One turning vector, and how many ticks it has turned
The counts run from 0 to 775.
[114 135 115 179 100 105 127 100 125 111  97 154 124 118 118 107 139 124
 104 141 130 104 160 132 162 144 205 175 142 154 104 142 202 117 127 123
 137 114 118 157 144 144  94 156 143  76 151 138 161 144 120 209  93 131
 137 121 120 128 163 100 108 120 112 104 113 137 157 150 124]
154
[154 159 120 171 117  89 154 131  79 116  82 136 151 139 114 157 141  80
  99 123 123 127 141  92 148 119 188 140 131 115 150 107 190 130 135 150
 128 139  89 105 140 101 154 109 127  64 121 130 156 177 112 159 125 126
 104 122 125 104 163  91  98 127 146 110 111 138 151 185 156]
638
[152 168 124 186 101  93 146 131  96 111 104 154 128 127 136 145 139 117
 110 141 111 127 149 101 161 131 187 137 138 113 138 109 191 127 138 151
 130 131  94 103 156 114 157  99 116  64 125 115 168 181 118 160 118 138
  94 103 121 118 158 105  93 122 152 123  96 176 135 177 152]
636
[131 123 150 133 130 107 118 141  82 113  89 133 129 158 126 134 138  86
  78 126 147 169 125 136 130 151 169 180 113 162 115  98 203 135 134 156
 105 110 136 105 170 104 147 131 128  93 106 156 130 140 149 186 163 161
 123 161 132 145 146 117  91 119 115 107 121 153 145 145 183]
566
[132 141 129 152 111 108 115 118 107 121 103 144 119 129 133 119 129 127
 102 169 150 158 160 170 170 132 178 198 126 159 106 110 211 101 136 155
 125 122 128 103 171 123 124 154 125  78 139 142 149 130 113 190 125 161
 135 117 114 155 147 108 100 113 108 115 114 167 157 143 164]
356
[103 151 120 164  93  88 106 102 116 100 136 176 108 141 129 140 144 114
 119 145 136 130 180 121 137 163 171 165 149 112 136 125 185 154 163 162
 110  90 118 136 172 118 133  95 182  67 152 115 168 153 126 172 160 153
 132 144 131 135 151 121 130 119 131 110 101 125 124 156 123]
395
[138 110 127 140 112 116 144  91 106 139 111  99 151 118  95 110 144  91
  72 117 110 109 100  96 147 137 181 143 103 185 103 101 171  87 115 133
 118 106 142 154  97 161 123 146 120 104 110 141 133 118 115 207 118 124
 151 122 135 107 127 102 131 128  64  97 102 118 129 141 170]
511
[154 154 143 137  80  84 112 140 121 150 115 114 123 123 144 142 153 122
  90 126 130 142 132 157 176 112 163 160  99 168 129 111 200  94 137 133
 109 132 139  99 204 126 160 137  99 100 106 152 135 139 136 181 129 152
 109 117 130 183 148  98 111 117 118 111 125 158 134 135 187]
352
[118 136 133 119  86  86  88  84 120 113 161 144 103 121 132 118 176 131
 111 130 126 128 126 105 162 130 134 139  78 133 129  95 150 104 141 142
 126  63 144 136 157 162 149  63 160  82 111 124 116 115 134 160 162 166
 119 144 139 129  82 111 152 134 115 118  82 170  82 134 170]
34
[147 114 156 156  94 118 123 111  86 123  64 119 130 117 119 115 129 113
  73 137 134 125 117 138 164 104 188 154  99 174  96 134 179  97 124 151
 110 141 124 115 146 129 143 122 125 103 106 167 135 137 113 180 118 133
  96 124 144 152 136  82  93 130 101 102 131 159 154 155 184]
142
[132 155 111 164 117  72 113 114 124 100 132 156 119 121 130 143 122 106
 109 139 107 115 142 109 138 187 181 160 147 145 111 121 153 136 159 150
 120  82 120 133 175 130 136 128 152  72 155 119 183 172 140 202 181 140
 142 135 128 109 152 124 129 106 115 124  85 136 111 161 117]
192
[114  88 151 136 118 105  94 106 103 127 122  94 125 119 116 139 154  93
  95 136 123 127 107 101 128 158 166 163 117 177 103  93 168 108 150 169
  81 104 168 132 149 130 143 134 150 141 135 136 165 137 134 179 191 149
 147 149 130 129 135 122 139 121  71  79  90 118 123 152 161]
548
[119 128 162 178  69 128  91 100 132 125 105 148  95 154 124 137 159 140
  87 127 115 123 124  97 170 139 148 149  85 188 127 119 178 126 157 173
 133  58 128 129 157 151 135  82 162  81 107 153  92 141 135 145 109 142
 126 145 117 145 135 122 132 127  98 126 122 116 134 137 153]
589
[134 152 152 133  57  99  99 113 174 125 116 136 143  87 138 139 148 134
  77 140 141  97 155 111 149 135 156 141 106 156 109 134 153 110 180 157
 110 114 137 153 169 131 125 113 172  89 116 168 137 114  97 189 134 151
 151 105 133 149 133 100 160 123  78  82 112 114 160 144 150]
169
[128 117 129 127 128  76  92  96 117  91 114 151 110 125 137 143 147 115
  94 116 105 121 139  83 145 178 175 161 109 141 128 149 152 150 180 167
 128  78 163 151 148 114 159 113 175  89 131 114 161 150 157 179 177 152
 132 176 143 118 127 137 102 122 127 107 110 136 133 142 150]
402
[ 98 141 109 149  99  92 103 109 111 102 140 171 102 132 133 135 153 118
 119 150 153 137 189 127 140 153 175 181 136 111 137 126 186 144 156 157
 127  91 117 151 176 131 129  96 181  81 146 118 166 147 122 166 155 161
 131 149 134 137 147 125 127 125 135 103  97 133 136 164 127]
394
[125 141 127 140  88  95 104  93 143 128 147 150 111 142 132 128 168 136
  95 103 102 119 126  76 177 131 135 121  80 151 124 108 158 115 159 147
 149  51 140 146 128 169 162  61 170  78  99 117 101 128 120 150 119 150
 129 135 129 118  96 128 143 125 105 128  85 138 100 132 149]
238
[120 130 128 111 114  90 135  99  69 100 129 142 141 149 106 132 161  81
 104  94 139 146 147  86 122 122 162 134 112 100 158 111 176 130 137 151
 106 119 125 131 124 124 156  66 165  85 104 104 138 126 110 158 169 148
 111 160 158 111  98 104 131 135 134  81  92 138 102 160 180]
252
[104 154 164 143  60 113 132 104 128 139 129 142 134 154 112 124 160  90
  85 111 143 132 120 139 117 133 147 144 142 144 107  85 182 102 104 132
  63 123 119 139 162 136 107  98 146  91  91 139 127 105 117 207 135 161
 119 123 134 149 130  95 146 119  87  94 117 138 113 138 174]
527
[131 142 152 175  80 107 119 122 102 147  70 108 113 135 115 140 148 110
 103 122 118 129 123 125 161 116 157 144 139 191 108 106 197 107 121 158
  91 140 120  93 152 119 163 125 140 100 119 153 143 162 109 158 112 127
  90 105 116 160 157  87 121 109  94  95 115 139 157 162 166]
139
[166 141  93 154 127 107 134  99 128 128 105 129 161  89 132 138 143 124
  96 129 107 102 152  79 178 116 181 138  89 140 133 120 174  95 176 158
 173 105 129 120 106 123 140 137 137  74 129 127 135 132  87 160 101 134
 159 109 106 105 138  95 126 130 108  98 106 113 176 163 153]
650
[ 76 128 160 172  78 136 119  85 124 150 117 138  99 131 114 129 183 136
 131 126  91 123 128  90 149 133 149 117 139 136 122  79 188 119 127 181
  79 107 147 128 123 136 142  73 177 115 106 116 148 138  95 158 101 161
 129 120  99 130 146 113 142 129  98  87  90 136 123 150 141]
100
[132 110 111 147 138 126 136  83  65 130 104 117 146 146 105 105 159 106
 113  99 112 131 121 110 171 117 198 155  97 134 149 115 209  87 111 135
 146 122 140 121  99 159 129 124 120  92 118 107 130 124 114 170 104 142
 122 152 132 115 116  90  91 134 122 101 113 153 123 145 182]
291
[153 145 128 145  99 120 137 101 134 124 121 155 145  95 136 130 151 141
  86 129 112 109 167  76 167 118 156 120  84 129 119 104 160 115 171 166
 154  89 120 141 106 139 140  80 156  60  93 123 103 122  65 155 114 149
 166 107 123 104 115 102 140 137  98  97  95 122 146 152 148]
447
[120 117 157 160  87 105 139 138 129 136  90 116 122 160 119 154 154  96
  74 111 118 144 139  87 130 155 149 159 121 201 119 104 199 140 163 157
 119  70 144 129 135 127 159 125 141  99 110 148 125 144 138 171  94 148
 161 119 110 124 144 129 127 107  91  97  99 101 164 138 146]
583
[118 126 169 149  69 109 136 126 102 102 107 160 125 153 112 145 160  95
  81 123 153 128 159  98 102 132 181 154 124 117 151 128 182 158 157 152
 106 114 116 163 160 108 126  71 163  89  99 144 142 141 144 179 121 154
 125 144 146 118 139 110 106 139 138  99 110 120 133 156 159]
602
[117 145 109 158  81 119 121 108 134 146 156 131 121 113 128 113 162 123
  97 140 119 126 139 129 165 127 155 143 105 181  83  65 187  92 103 135
 125  66 121 138 143 176 134 115 121  84 123 129 118 125 101 177 124 135
 161 108 112 143 134 112 155 124  68 115  86 130 113 144 135]
727
[118 137 128 147  77 106  87  98 115 148 162 115 140 147 118 152 152  97
 120  99 131 114 131 140 140 139 172 153 114 129 175 116 191  89 151 142
  98 118 148 132 179 148 103 127 138 112 146 112 157 112 134 190 159 145
 138 162 144 167 140 104 140 119 110  85 126 101  90 147 173]
536
[ 98 139 139 155  99  97 116 118 150 145 151 118 120 131 129 138 153 102
 117 116  96 127 123 107 135 185 160 147 155 158 117  96 183 120 143 142
  82 100 162 138 174 130 131 132 134 121 138 114 180 145 142 202 162 157
 156 136 110 134 147 136 136 106 101  96  85 128  96 132 148]
544
[138 126 141 151 110  94 131 120 104 125  91 128 146 163 111 135 130  78
  68 113 131 136 129 129 131 156 184 178 131 174 120 134 206 132 145 120
 114 105 129 124 162 115 120 154 133  83 113 165 135 137 146 212 118 145
 126 142 130 139 150 110 104 113 105 102 141 115 161 132 166]
362
[136 148 122 121 113  71 131 113 120 134 132 104 157  95 122 135 167  91
  84 108 120 104 119 103 137 126 148 120 123 141  89  82 142 101 117 138
  81 128 126 131 146 113 173 104 152 107 104 139 157 146 104 183 185 127
 101 112 141 124 136  89 159 140  84  80  87 157 122 166 154]
694
[156 149 118 142  94 118 134 107 133 129 115 135 155 110 127 139 154 122
  83 120 109 109 163  75 164 103 149 116  87 139 136 109 167 110 179 174
 158  89 130 135 106 134 151  85 152  76 103 121 111 122  71 143 111 134
 162 111 123 105 112  97 149 134  95  84  94 100 147 166 152]
446
[130 155 127 135  66  93 115 102 134 137 161 132 120 133 127 154 177 122
  99  99 120 113 148  80 157 106 126 116  81 139 151  97 161 109 161 143
 141  59 131 139 144 159 169  55 150  88 105 110 106 130 106 131 120 137
 130 126 134 132 103 110 171 138 108 111  85 119  96 161 154]
240
[126  90 131 136 111 117 151 100  80 137 118 126 141 159 101 128 175  88
  90  95 101 127 125  79 142 117 187 144 105 136 158 119 212 114 132 145
 119 109 154 153 102 135 137 113 128 110  99 113 141 111 133 185  83 144
 143 145 134 116 124 115 104 144 118  88 120 117 124 135 173]
86
[145 138 138 139 103  75 136 141  99 115  98 124 115 132 123 166 159  97
  79 121 123 149 145  90 152 127 137 135 116 163 114  91 163 146 158 166
 123 104 117 100 151 101 209  88 149  85 108 147 137 178 122 126 161 136
 101 120 127 124 135 110 132 127 115 105  87 152 149 184 154]
417
[139 181 130 166 124 118 127  96 118 133 129 138 134  86 137 116 142 134
 125 139 101 125 111 111 165 136 159 112 119 137  88  59 154  86  99 164
 100 126 111 103 144 135 151  95 119  90 113 108 145 146  84 163 166 145
 124 111 108 131 144  91 132 129 103 114  78 186 113 162 163]
487
[141 119 131 144  85 112 108 127 150 140 116 119 138 119 131 151 154 116
  77 133 139 119 159 113 162 137 168 165  98 172 127 124 184 111 190 154
 142  83 138 143 164 126 121 149 150  94 138 157 125 119 115 185 121 143
 179 131 115 146 150 112 146 118  80  99 125  88 167 143 146]
372
[ 84 155 106 140 105 119 110 107 126 118 170 161 121 135 133 118 178 104
 117 109 146 128 166 136 145 150 181 152 124 125 127  91 218 131 111 123
 117  84 137 152 167 161 102 110 141  96 132  97 129 106 125 192 143 155
 161 165 137 150 145 128 134 128 118  99 100 119  97 144 147]
745
[152 134 111 125 138  99 140 144 117 134 159 110 147 102 146 154 179  97
  82 120 101 137 125  76 151 133 152 141  90 137 145  58 183 109 150 149
 136  88 155 115 146 110 173 124  93 116 116 107 145 142 132 163 151 162
 178 126 109 113 144 130 133 138 103 103  82 128 128 154 168]
58
[115 109 176 141  97 137 103  91  85 133  96 128 135 122 119 125 173 120
 104 118 119 115 117 103 140 109 164 123  94 128 132 108 172 111 133 190
  75 135 144 131 131 125 138  67 177 123  92 134 133 123 103 161 136 158
 116 154 136 151 128  94 120 147  97  71 126 132 127 157 187]
105
[130 150 149 171  97  93 120 125 150 127 115 148 121 110 144 151 164 125
 111 121  83 102 138  65 142 174 160 117 136 139 126 109 160 151 173 167
 111  99 142 133 165  97 173  87 153 103 117 119 168 180 137 160 135 161
 135 110 112 113 156 135 127 129 125  99  83 130 130 167 138]
618
[142 119 114 118  89  81 139 108  92 111 114 130 151 160 100 126 136  65
  78 109 147 131 135 113 140 129 174 171 105 152 143 121 175 101 144 106
 145  82 112 146 131 158 121 121 132  64 124 143 119 121 138 191 130 131
 124 145 166 110  94  91 133 121 116 123 101 124 119 142 161]
12
[106 130 142 132  70  94  98 116 163 104 122 149 120  77 145 117 165 134
  85 145 150  98 165 123 150 132 161 150 111 151  79 128 162 113 138 135
 118 108 136 163 172 129 130 102 178  98 118 161 143 125 102 183 136 155
 136 106 137 133 135  99 147 137  94  89  93 147 155 150 129]
171
